In the data rows, zero lies at 4.5, halfway between 4 and 5.
How far apart are the two rows of each pair, measured in a hidden way? 0 means very close, and 20 very far. Two or three weighted sums of its numbers give each row a place; it is the straight-line distance between the places.
[4 4 3 6 5 3 5 4 4 6 3 5 5 6 6 4 6 6 4 5 5]
[6 8 7 6 3 2 5 8 3 5 3 4 9 1 7 6 5 5 0 5 6] 9
[5 3 3 4 4 6 5 4 4 5 7 6 4 6 6 4 3 4 6 3 5]
[5 6 5 4 6 5 4 4 4 6 5 4 6 5 5 4 4 5 6 4 5] 8
[5 4 4 5 5 4 5 4 5 6 6 4 7 5 6 5 5 4 4 4 6]
[4 5 3 6 5 4 4 4 5 7 3 5 6 5 7 5 6 5 3 6 6] 4
[6 9 7 3 6 6 4 2 6 8 5 0 6 3 4 1 2 5 4 4 0]
[4 3 4 4 5 5 4 2 5 5 7 5 4 7 4 3 3 4 7 4 5] 8
[5 6 6 6 3 3 5 6 4 5 5 3 8 3 7 5 6 4 0 4 5]
[6 3 4 5 3 4 5 5 5 7 8 7 8 4 8 5 3 5 4 3 7] 11
[5 5 3 3 5 5 5 6 5 4 5 4 5 5 6 5 4 4 6 4 4]
[5 8 5 4 5 6 4 9 5 3 1 3 6 1 6 7 5 7 2 5 5] 5
[5 7 2 4 7 6 3 5 5 6 5 3 7 5 6 5 6 7 5 4 6]
[5 5 5 4 4 5 4 4 5 4 4 5 4 5 4 4 4 5 4 4 3] 8
[4 9 6 5 3 3 5 9 4 4 1 3 7 1 5 6 6 7 0 6 4]
[3 3 6 6 3 4 5 4 4 3 4 5 3 4 4 4 4 3 5 5 3] 5
[1 4 0 8 3 1 7 5 1 5 1 4 3 9 2 4 9 5 5 3 9]
[5 4 5 6 5 5 4 4 5 6 4 4 5 5 5 4 5 4 4 4 5] 9
[5 3 4 6 5 4 4 5 4 6 4 5 5 5 6 4 6 6 4 5 4]
[5 6 5 4 5 4 5 3 4 4 4 5 5 4 4 4 4 4 5 5 3] 2
[2 3 4 6 3 4 4 2 4 4 4 4 3 5 3 4 5 7 5 5 4]
[4 6 5 3 5 7 4 6 6 3 3 6 5 4 3 4 5 7 6 5 4] 9
[5 3 6 4 3 3 5 4 4 3 4 5 3 5 4 4 4 3 4 5 3]
[5 3 5 5 5 5 5 6 4 4 4 6 4 5 4 5 4 4 5 3 5] 3
[4 4 4 4 5 5 5 6 5 4 5 5 4 4 5 5 4 4 6 4 4]
[5 5 4 5 4 4 4 5 3 4 4 5 5 5 5 5 6 6 4 5 4] 12
[5 2 4 4 5 5 4 2 6 5 8 6 4 7 4 4 4 3 7 4 4]
[5 7 3 3 6 6 4 4 5 6 5 4 7 5 5 4 5 6 6 5 6] 3
[6 3 3 3 6 6 4 3 5 6 8 7 6 5 7 5 3 4 7 3 5]
[6 7 1 3 9 9 4 5 5 7 7 4 9 5 7 5 7 9 7 4 9] 9
[5 7 2 3 7 6 4 4 6 6 5 3 7 4 6 5 5 6 6 5 6]
[4 5 6 5 4 4 5 5 3 4 5 4 6 5 6 4 6 4 3 6 5] 3
[6 6 6 3 5 7 3 4 6 4 7 3 5 3 5 4 3 5 5 5 2]
[4 4 4 6 2 2 5 3 4 7 9 4 9 5 7 5 4 2 3 3 7] 5
[2 2 4 7 3 4 4 4 4 2 3 6 2 6 3 6 6 5 5 5 6]
[5 4 5 5 4 4 4 4 5 5 5 5 4 5 5 4 3 4 5 4 4] 5
[4 4 4 5 3 4 5 5 4 2 4 7 3 6 5 5 5 5 6 4 6]
[5 3 3 5 5 4 5 2 4 6 8 4 5 5 5 3 4 3 6 3 5] 9
[5 4 4 5 5 4 4 5 4 5 4 4 5 5 4 4 4 5 5 4 4]
[5 4 5 4 5 5 4 4 5 4 4 5 4 4 4 4 4 4 4 5 4] 3
[7 5 3 2 6 4 6 8 4 3 6 6 5 3 7 6 4 4 4 2 5]
[6 5 6 3 5 7 3 4 7 3 7 3 5 2 5 3 2 5 5 5 2] 17
[5 2 3 4 4 6 5 7 3 2 4 7 3 4 5 5 5 4 6 3 6]
[7 8 6 0 8 4 6 7 5 7 8 4 8 3 6 6 1 3 6 2 3] 6
[6 3 4 6 3 2 6 3 5 7 8 4 7 5 7 4 4 2 4 3 6]
[4 4 2 6 5 2 5 4 4 6 3 6 4 7 3 4 6 4 5 5 6] 6
[5 6 5 4 5 6 4 5 5 6 4 4 5 5 5 3 5 4 5 4 5]
[4 5 5 5 5 4 4 4 5 4 4 4 4 5 5 4 4 4 5 4 4] 2
[6 5 7 3 4 7 3 4 5 4 6 4 6 2 5 4 3 5 5 4 2]
[5 4 6 5 3 4 5 4 4 3 4 3 4 4 3 5 4 3 5 4 3] 3
[4 2 6 5 3 3 5 4 4 3 4 5 2 4 2 4 4 3 4 5 3]
[4 2 2 2 6 8 3 3 6 4 6 6 4 6 5 4 4 5 8 4 4] 10
[3 4 3 5 6 2 6 5 2 5 3 6 4 7 4 5 6 4 4 4 8]
[6 6 2 3 9 8 3 4 5 6 7 4 9 5 8 5 6 9 6 4 9] 14
[5 5 5 5 5 4 5 5 5 4 4 4 4 6 4 5 4 4 4 5 5]
[4 5 4 5 5 4 5 4 3 4 4 5 4 5 4 5 6 5 4 5 5] 13
[4 4 5 6 5 4 4 4 5 6 3 5 5 4 5 5 6 6 4 5 4]
[5 5 4 5 6 4 5 4 5 5 5 5 5 5 4 4 4 4 5 4 5] 7
[3 4 4 1 5 9 3 8 6 2 2 6 5 3 5 6 5 9 5 6 3]
[3 5 5 6 5 4 4 2 6 6 4 4 5 6 3 4 4 6 4 7 4] 16
[4 6 3 4 7 6 4 5 6 6 7 4 6 5 6 4 5 8 7 5 7]
[6 5 4 2 7 5 5 5 5 6 6 3 6 4 5 3 3 4 5 4 2] 8
[5 5 5 3 5 5 4 4 4 3 6 4 3 4 4 4 3 3 5 2 4]
[5 5 4 3 6 5 4 6 5 5 5 6 6 4 7 5 4 6 4 3 5] 3
[4 5 4 4 5 6 4 4 5 4 3 5 3 4 3 5 5 5 6 5 4]
[2 1 3 8 2 4 5 5 3 1 2 9 2 6 2 7 7 5 5 5 8] 5
[2 3 5 4 5 6 4 0 6 3 6 4 0 8 0 2 4 4 9 4 2]
[5 5 4 4 4 5 4 5 5 5 4 4 5 5 4 4 4 5 5 4 4] 8
[4 5 4 5 5 4 5 5 5 6 4 6 4 5 5 4 5 6 5 5 4]
[3 5 2 6 3 3 4 4 5 7 3 4 5 5 6 6 7 6 3 8 5] 7
[4 4 3 6 4 2 5 4 3 5 3 5 4 6 4 5 6 5 5 4 7]
[6 6 7 8 3 0 6 3 3 8 6 1 7 3 5 3 5 1 2 3 6] 3
[4 5 4 6 4 4 4 4 5 6 4 5 5 5 6 5 5 5 4 6 5]
[5 6 3 2 6 8 3 8 6 2 2 5 6 2 7 6 5 9 4 5 5] 12
[7 6 7 1 4 7 3 4 6 2 7 3 6 1 6 5 2 5 4 4 1]
[7 7 5 1 7 5 6 7 5 7 8 3 7 3 5 4 2 3 5 3 2] 12
[5 7 2 3 9 7 3 5 5 7 6 3 8 4 7 6 7 9 7 5 8]
[2 5 2 8 3 3 4 5 6 7 2 3 5 5 7 6 8 8 2 9 6] 15
[3 4 5 2 6 8 3 5 6 2 2 6 1 4 1 4 5 8 8 6 2]
[5 7 3 1 6 9 3 9 7 2 1 6 5 2 6 6 6 9 5 6 4] 4
[4 4 3 1 7 9 3 7 6 3 4 6 4 4 5 5 5 8 9 5 3]
[4 4 4 5 4 5 4 5 5 5 4 5 4 5 4 4 4 4 5 5 4] 8
[7 4 3 2 6 3 5 8 3 4 6 6 6 3 7 8 3 2 6 1 7]
[4 5 4 4 6 6 4 5 6 6 4 5 5 5 5 4 5 5 6 5 5] 13
[4 5 3 6 4 3 5 4 3 6 5 5 4 6 4 5 6 5 6 4 6]
[6 7 6 3 6 7 3 5 6 4 6 2 5 2 5 4 3 5 5 5 3] 6
[5 4 5 3 6 5 4 4 5 3 6 5 4 4 3 4 3 4 5 3 4]
[5 5 5 4 5 5 4 4 6 5 4 5 5 3 4 4 4 3 5 4 4] 4
[5 6 3 4 6 5 4 5 5 6 5 3 6 5 5 4 6 7 6 5 6]
[3 4 4 6 4 4 4 4 4 4 3 5 3 5 4 5 5 5 5 5 6] 5
[1 4 2 7 6 0 7 4 1 6 2 7 3 9 2 4 8 4 4 4 9]
[5 4 5 4 5 6 4 5 5 4 5 5 4 4 4 4 3 5 6 3 4] 5
[5 6 3 3 7 6 4 4 6 6 6 4 6 5 6 4 5 6 5 4 5]
[5 2 3 3 5 5 4 4 5 6 8 6 7 5 8 4 4 4 4 4 6] 4
[4 5 4 7 3 2 4 4 4 6 3 4 5 5 6 5 6 6 4 6 4]
[4 4 6 6 2 3 5 5 3 3 4 5 2 4 2 5 5 2 3 5 3] 7
[4 2 7 5 1 3 6 4 3 3 4 5 2 5 3 4 3 3 4 4 2]
[4 4 3 6 4 3 4 4 5 6 3 5 5 5 6 6 7 6 3 6 6] 9
[4 3 4 6 3 4 4 5 3 2 3 8 3 5 4 6 6 5 5 5 7]
[5 5 5 4 5 5 4 5 5 5 5 3 5 4 5 4 5 5 4 4 3] 7
[4 6 6 4 6 5 4 7 4 3 0 3 2 3 2 5 5 6 4 6 3]
[6 9 7 9 2 0 7 6 3 6 4 2 7 2 6 5 5 3 0 5 5] 9
[6 3 3 4 4 5 4 4 5 5 9 5 8 5 9 5 4 4 4 3 6]
[4 4 3 3 6 7 4 5 6 6 5 5 6 4 6 5 4 6 6 4 5] 6
[6 5 5 4 5 5 4 5 5 4 5 5 4 4 4 4 4 4 6 4 3]
[5 6 3 3 5 7 4 8 6 4 3 5 6 2 8 5 5 7 3 5 5] 8
[6 8 6 3 6 5 5 1 7 8 6 0 7 3 4 2 2 4 3 5 1]
[4 6 5 5 5 4 4 5 4 3 3 5 4 4 4 4 5 6 5 4 5] 3
[3 4 3 6 4 3 5 4 3 5 3 6 5 6 3 5 6 4 4 4 7]
[6 5 6 2 6 6 5 4 4 2 7 6 4 4 2 3 1 2 5 1 3] 4
[5 6 7 8 3 0 7 0 2 7 6 0 4 6 3 3 4 1 3 4 4]
[5 4 6 5 4 4 4 5 3 4 4 6 3 5 4 5 4 4 5 4 4] 6
[4 4 3 7 3 3 5 5 5 6 3 4 6 5 7 5 7 6 2 7 6]
[4 6 4 4 7 6 3 4 5 5 5 4 5 5 5 4 5 6 6 4 6] 7
[8 8 5 1 8 6 6 5 6 8 8 1 7 3 5 4 1 4 4 4 1]
[4 4 5 5 4 4 5 4 4 4 5 5 4 5 4 4 4 3 6 5 5] 6
[5 5 3 4 6 6 4 3 5 5 4 5 7 3 5 3 4 6 5 4 6]
[3 3 4 6 5 2 6 5 3 5 3 5 4 6 3 6 6 5 5 4 7] 5
[4 7 6 5 4 5 4 2 6 2 2 3 1 6 0 3 5 4 6 6 3]
[5 4 5 5 5 4 5 6 4 3 4 6 4 5 5 6 5 5 5 4 5] 11
[8 5 3 1 6 4 5 9 5 3 7 7 5 3 7 7 4 3 6 1 6]
[5 6 5 2 5 6 5 4 5 3 6 5 3 3 3 3 2 2 6 2 4] 3
[6 4 6 2 5 7 5 5 3 2 8 5 3 4 1 4 0 0 6 1 3]
[5 5 3 2 6 8 3 6 6 3 4 5 5 3 6 5 5 7 6 5 4] 8
[2 2 3 6 2 4 5 4 3 1 4 6 2 5 3 6 7 4 5 5 7]
[5 4 6 5 3 4 4 4 4 4 4 4 3 5 4 3 5 3 5 5 3] 8
[4 3 6 5 4 4 5 5 5 5 4 4 4 5 4 5 4 3 5 6 4]
[3 1 2 5 3 4 5 7 2 1 3 9 2 6 4 8 7 4 7 4 8] 12
[4 4 5 4 5 5 4 4 4 5 5 4 5 5 5 4 5 6 5 4 4]
[6 6 6 3 5 7 4 4 5 5 5 4 5 4 5 3 4 5 5 5 3] 6
[4 7 5 4 5 5 5 4 6 6 6 2 6 3 5 3 3 5 3 4 3]
[5 3 6 5 3 3 5 4 4 3 3 4 3 4 4 5 3 2 3 4 3] 1
[5 4 2 1 5 8 4 7 7 4 6 6 6 4 7 6 4 7 5 4 5]
[3 5 5 4 4 5 4 5 5 4 5 5 3 5 4 5 4 3 5 5 3] 10
[4 5 4 6 4 4 4 4 4 7 4 4 5 5 6 6 6 5 4 7 5]
[5 7 6 7 2 2 6 8 4 6 5 1 9 1 8 6 5 5 0 5 6] 12
[6 4 4 5 4 3 5 4 4 6 6 3 6 5 4 4 4 3 3 4 5]
[7 5 7 0 5 7 5 5 5 1 7 5 3 4 1 4 0 2 7 2 3] 7
[4 5 5 3 3 5 4 5 5 4 5 4 5 4 5 5 4 5 5 5 3]
[4 5 3 6 4 4 5 4 5 6 4 4 6 5 6 6 7 6 3 5 5] 7
[5 3 4 5 5 5 4 5 4 3 4 6 4 4 5 5 5 4 5 4 5]
[5 5 5 4 5 5 4 4 5 4 5 6 4 5 4 3 3 3 6 4 4] 9
[5 6 4 4 6 5 4 4 5 6 5 2 6 4 5 4 5 5 5 4 5]
[6 8 1 2 9 8 3 3 6 7 7 2 9 5 7 5 7 9 6 5 9] 11
[4 3 2 1 7 9 3 6 7 1 3 5 4 3 6 6 5 9 7 4 4]
[4 4 5 5 4 4 4 4 5 5 4 4 4 5 4 4 5 4 4 5 4] 13
[7 7 4 2 7 5 6 6 5 7 8 3 7 3 6 4 3 3 5 3 3]
[4 4 5 5 5 4 5 5 5 5 4 5 4 4 5 5 6 4 4 5 4] 3
[5 6 7 8 2 2 6 5 3 5 4 2 5 3 4 3 5 4 2 5 4]
[6 5 6 1 6 6 4 5 4 3 7 6 2 3 1 4 0 2 7 1 3] 6
[3 3 4 6 5 3 5 4 3 4 4 4 4 6 5 5 6 4 5 4 7]
[5 6 6 5 5 5 4 2 5 6 5 4 6 5 4 4 4 5 4 6 4] 9
[5 3 5 5 4 5 4 4 5 4 4 6 4 4 5 5 5 4 5 5 5]
[4 3 7 6 1 3 5 5 4 3 3 5 2 5 1 4 3 2 4 5 2] 10
[5 0 3 8 3 0 6 0 3 9 9 3 5 7 6 2 2 0 3 1 6]
[4 7 6 5 6 5 5 2 6 7 6 2 5 5 3 2 3 6 4 6 3] 12
[4 2 5 6 2 3 5 4 4 3 4 4 2 4 3 4 4 2 5 5 3]
[6 4 5 4 5 5 4 4 5 3 6 4 4 4 3 3 3 5 5 3 4] 7
[5 5 4 4 7 5 6 5 5 7 6 5 6 4 6 4 3 3 5 3 4]
[4 4 3 7 4 4 4 4 4 6 4 5 5 5 5 5 5 6 4 6 5] 11
[4 3 6 6 0 3 6 5 3 3 4 5 1 4 3 5 3 2 3 5 1]
[5 6 7 6 4 2 5 4 2 5 4 3 5 4 4 4 5 4 3 5 5] 13
[5 5 4 4 4 4 4 4 6 4 5 5 4 4 5 4 4 4 5 4 4]
[4 2 6 6 3 4 5 4 3 3 3 5 3 4 3 5 3 2 3 5 3] 2
[3 1 2 4 3 3 5 8 4 1 4 8 3 5 6 8 6 3 7 2 8]
[4 7 6 3 4 6 4 5 5 2 0 4 0 5 0 4 5 6 7 7 2] 15
[6 5 4 5 6 6 4 4 5 6 5 3 5 5 5 4 5 6 5 5 4]
[5 5 5 6 4 5 5 4 5 5 4 5 3 5 4 4 4 4 5 5 4] 11
[5 4 5 3 5 6 5 4 5 4 5 4 4 4 3 4 3 4 5 4 4]
[5 6 6 7 4 2 5 4 2 6 4 4 6 4 4 5 4 3 1 4 5] 4
[5 4 5 4 5 5 5 3 5 4 5 5 4 4 3 4 3 5 6 4 4]
[4 9 7 2 5 8 3 7 4 1 0 5 1 3 0 5 6 8 7 7 3] 6
[5 3 4 5 4 5 5 6 3 3 3 7 4 5 5 5 5 4 5 4 6]
[4 4 4 6 5 4 4 4 4 6 4 5 5 4 5 5 5 5 4 5 5] 4
[1 3 0 9 3 2 3 5 6 9 0 0 8 4 9 7 9 9 0 9 8]
[5 6 6 6 4 5 4 2 4 3 4 4 0 6 0 2 5 3 7 6 3] 9
[4 4 5 4 5 4 4 4 5 6 4 5 4 4 4 4 5 5 4 4 4]
[5 5 5 3 5 6 4 4 4 4 5 4 4 5 3 4 3 3 4 3 4] 7
[4 4 4 6 4 5 4 5 4 5 4 5 5 5 5 5 6 6 4 5 5]
[4 2 7 6 1 3 6 4 4 3 5 6 2 4 2 4 3 1 4 5 2] 13
[5 4 4 3 5 6 4 4 5 4 5 6 3 5 5 4 4 5 5 5 3]
[6 5 6 4 6 6 4 4 6 5 5 3 5 3 5 5 4 5 5 4 4] 2
[5 4 5 5 5 5 5 5 5 5 4 4 5 6 4 4 4 3 4 4 4]
[4 5 5 5 5 4 5 4 5 5 4 4 4 4 5 5 6 4 5 5 4] 9
[4 4 5 4 5 4 4 5 5 5 4 5 5 6 4 5 4 5 4 6 4]
[3 5 4 3 5 6 4 2 4 4 6 3 1 6 1 4 4 4 8 5 4] 8
[3 2 7 6 0 2 5 4 2 2 4 5 2 4 3 4 3 1 3 5 2]
[5 4 5 5 5 5 4 5 5 4 4 3 4 5 5 4 4 4 5 5 4] 10
[5 4 6 4 4 5 5 4 4 4 4 5 5 4 4 4 4 4 4 4 5]
[2 5 5 6 3 4 4 1 5 6 3 4 4 6 2 2 5 6 4 7 4] 11
[5 5 4 6 5 4 5 4 5 6 3 4 5 4 6 5 6 6 3 5 4]
[5 6 5 4 4 6 3 4 5 4 5 3 5 3 5 4 4 4 4 5 3] 8
[4 4 4 6 5 3 5 4 4 5 4 4 4 6 3 4 6 4 5 5 6]
[1 0 3 7 2 3 4 6 3 0 3 9 1 7 3 7 7 3 6 5 9] 7
[6 6 7 3 5 8 3 3 6 4 6 1 5 3 5 4 3 5 5 5 2]
[6 6 6 2 5 7 3 5 5 4 6 2 5 2 5 5 3 5 5 4 2] 7
[4 5 5 5 5 5 4 4 5 5 4 5 4 5 4 5 5 4 6 4 4]
[5 5 4 6 4 4 4 4 5 7 4 5 5 6 6 4 6 6 4 5 5] 1
[3 3 2 1 7 9 3 5 6 2 5 7 3 5 3 5 4 8 9 4 3]
[5 4 6 5 3 4 5 4 5 3 4 5 3 6 3 5 4 3 4 4 4] 8
[4 5 4 4 6 6 4 4 5 6 5 4 6 5 6 4 5 5 5 4 4]
[6 4 4 4 5 5 5 6 4 5 5 6 5 4 5 5 5 4 4 4 4] 8
[5 4 5 4 5 5 3 4 5 4 5 4 4 3 5 4 5 6 5 4 4]
[4 5 4 6 4 4 4 5 4 6 3 5 4 5 6 5 5 5 5 6 6] 17
[4 5 4 3 5 5 4 5 5 6 4 4 6 5 5 3 4 6 5 4 4]
[4 4 5 5 2 4 5 4 4 4 4 3 3 5 4 4 4 3 4 4 3] 2
[4 4 5 4 4 5 4 4 4 5 4 5 4 5 4 5 4 4 5 5 4]
[4 2 1 0 7 9 3 7 6 4 6 8 7 3 8 7 4 8 7 4 5] 10
[5 5 6 1 5 6 5 3 5 3 7 6 3 4 2 3 1 3 6 2 3]
[4 4 5 5 3 3 5 4 4 4 5 4 4 4 4 5 5 4 6 5 4] 7
[5 6 3 4 7 6 4 4 6 6 5 3 6 5 6 5 5 7 6 5 6]
[3 5 3 7 5 2 6 5 2 5 3 5 3 8 3 5 7 4 5 4 8] 4
[4 4 6 5 2 3 5 4 3 3 4 5 3 4 3 5 3 3 4 5 4]
[4 5 3 7 5 3 5 5 4 6 4 4 5 5 7 6 7 7 3 6 5] 8
[4 5 4 6 5 3 6 5 3 6 4 4 4 6 4 4 6 5 5 4 5]
[5 8 7 3 6 7 3 8 4 1 0 3 2 2 2 5 7 8 4 7 3] 5
[5 3 3 4 5 4 5 4 5 7 8 6 7 5 8 4 3 5 6 3 4]
[2 3 5 7 4 3 4 2 5 5 4 4 3 5 3 3 5 5 4 6 5] 7
[4 5 5 6 5 3 4 4 4 6 4 6 5 5 5 5 5 4 5 6 5]
[2 5 2 7 5 0 6 5 2 5 2 5 3 8 3 4 7 5 3 4 8] 10
[5 4 5 4 4 5 4 5 5 4 4 5 5 5 5 4 4 4 5 5 5]
[4 3 5 6 2 2 5 0 3 6 9 4 4 7 3 3 3 1 6 3 6] 4
[5 5 4 4 4 5 5 5 4 6 6 6 7 4 7 5 4 6 4 3 5]
[5 4 5 5 5 4 4 4 5 4 4 4 4 5 4 4 5 4 4 5 5] 12
[0 1 3 9 0 5 4 2 5 1 1 6 0 7 2 3 8 6 4 8 7]
[5 6 7 7 4 1 6 3 2 6 5 1 6 4 3 3 5 2 2 5 5] 6
[5 5 5 4 5 5 5 4 6 6 4 5 5 4 4 4 5 5 4 5 5]
[5 8 4 3 4 5 4 9 5 3 0 3 8 1 9 8 6 6 0 5 6] 4
[6 3 3 3 4 4 5 7 5 3 4 7 3 4 6 7 6 2 6 2 6]
[5 6 3 3 7 5 4 4 5 6 6 4 7 4 5 4 5 7 5 5 5] 14
[4 7 4 4 5 5 4 9 7 3 2 4 7 2 7 6 6 6 2 5 4]
[6 6 6 2 6 6 5 5 4 2 7 5 3 5 1 3 0 0 7 1 4] 6
[5 9 6 4 5 4 4 9 5 1 0 2 7 0 6 8 6 7 0 6 5]
[4 5 7 5 5 3 4 2 5 7 5 2 5 5 4 3 3 6 4 5 3] 6
[5 7 3 4 4 4 4 9 4 3 2 4 9 0 9 8 5 7 0 5 6]
[3 3 3 7 4 4 4 5 5 6 2 3 5 5 8 6 8 7 1 8 6] 12
[6 2 4 5 3 4 5 0 4 6 8 4 3 7 4 3 3 3 7 2 5]
[3 4 4 5 4 4 4 5 5 7 2 5 6 5 7 5 7 5 4 5 5] 3
[4 4 5 5 4 3 5 5 4 4 4 4 4 6 5 4 5 5 5 5 5]
[5 4 5 5 4 3 5 5 5 5 4 4 3 4 4 3 5 4 5 4 4] 9
[2 4 5 7 3 5 4 1 5 5 2 2 3 5 2 2 6 5 4 7 4]
[7 8 6 1 8 5 5 6 5 7 8 1 8 3 6 4 1 5 5 2 2] 9
[5 3 5 5 4 4 5 5 4 5 4 5 4 5 5 4 5 5 4 4 4]
[3 3 7 6 0 3 6 4 3 3 3 4 2 4 2 4 3 2 2 5 2] 7
[6 6 6 3 5 7 4 6 6 5 6 3 5 4 5 4 3 5 5 5 3]
[5 6 1 2 9 7 4 4 5 7 7 4 9 4 7 5 6 9 6 5 7] 19
[5 4 6 3 4 6 5 4 6 4 6 5 4 5 3 4 3 3 4 4 5]
[5 4 5 5 5 4 5 4 4 4 5 6 5 5 4 5 4 4 5 4 4] 5
[5 3 3 4 5 4 5 7 4 2 4 7 4 4 6 6 4 4 5 3 6]
[5 3 6 5 3 3 5 5 4 4 6 4 3 5 3 5 4 3 4 4 4] 6
[4 2 4 5 4 4 4 5 4 3 3 6 4 6 3 7 5 4 5 5 6]
[3 2 3 3 5 7 4 1 4 5 7 5 1 7 2 4 3 4 9 4 4] 6
[5 4 6 6 4 3 5 3 3 4 5 6 4 5 3 4 4 3 4 5 5]
[4 3 4 6 4 4 4 4 4 7 5 5 5 4 5 4 6 5 4 6 5] 5
[3 3 3 6 5 3 5 4 4 5 4 6 3 6 4 5 7 4 5 5 5]
[4 4 5 5 4 4 4 5 4 3 4 4 3 5 4 5 3 4 4 5 4] 10
[5 2 3 2 5 8 3 4 6 4 6 6 4 6 5 4 4 6 8 4 4]
[6 6 6 3 4 6 3 4 6 5 6 5 5 3 4 5 3 5 5 5 2] 6
[2 4 4 7 3 4 4 1 5 4 3 5 3 5 2 4 6 6 3 6 5]
[5 5 4 6 4 4 4 5 5 5 4 4 5 5 5 4 6 6 3 6 4] 7
[4 6 3 6 4 3 5 4 3 5 3 6 4 7 3 5 6 3 4 4 6]
[5 6 3 4 7 6 4 5 5 5 5 5 6 5 5 4 5 7 5 5 6] 1
[5 6 7 7 3 1 6 5 4 6 3 3 6 4 4 4 5 3 0 5 5]
[4 4 4 2 6 8 4 6 5 3 4 6 3 5 4 5 5 7 7 4 4] 8
[5 4 5 4 5 5 4 4 5 4 5 5 5 4 5 4 4 5 4 4 4]
[4 5 4 5 4 5 4 5 4 6 4 5 4 5 5 5 6 5 4 6 6] 7
[4 4 4 6 4 3 5 5 4 7 3 4 6 5 7 7 6 5 3 7 6]
[4 9 7 4 5 5 4 6 3 3 0 4 1 3 1 4 6 7 4 6 4] 8
[2 5 5 7 2 4 4 1 5 4 3 6 3 6 2 3 6 6 4 7 5]
[6 9 8 7 3 0 5 7 2 3 0 2 5 2 3 5 6 6 0 6 4] 6
[5 5 5 3 5 6 4 4 4 3 6 6 4 4 3 4 3 3 5 2 3]
[7 9 6 3 7 6 5 3 6 7 7 0 8 2 5 2 2 5 4 5 0] 7
[5 7 5 3 5 6 5 4 6 6 6 4 6 5 5 4 4 4 4 4 3]
[5 5 5 4 5 6 4 5 5 4 5 4 4 5 5 4 4 4 4 5 4] 5
[5 5 5 3 5 6 4 5 4 5 5 4 4 4 5 4 4 5 4 5 3]
[5 4 5 4 4 4 4 5 5 4 4 5 4 5 4 5 5 5 4 4 4] 2
[6 5 6 2 5 6 6 4 4 3 7 6 3 5 1 3 0 2 7 2 2]
[4 4 5 4 5 5 4 3 4 3 4 4 2 5 2 4 5 5 8 5 4] 12
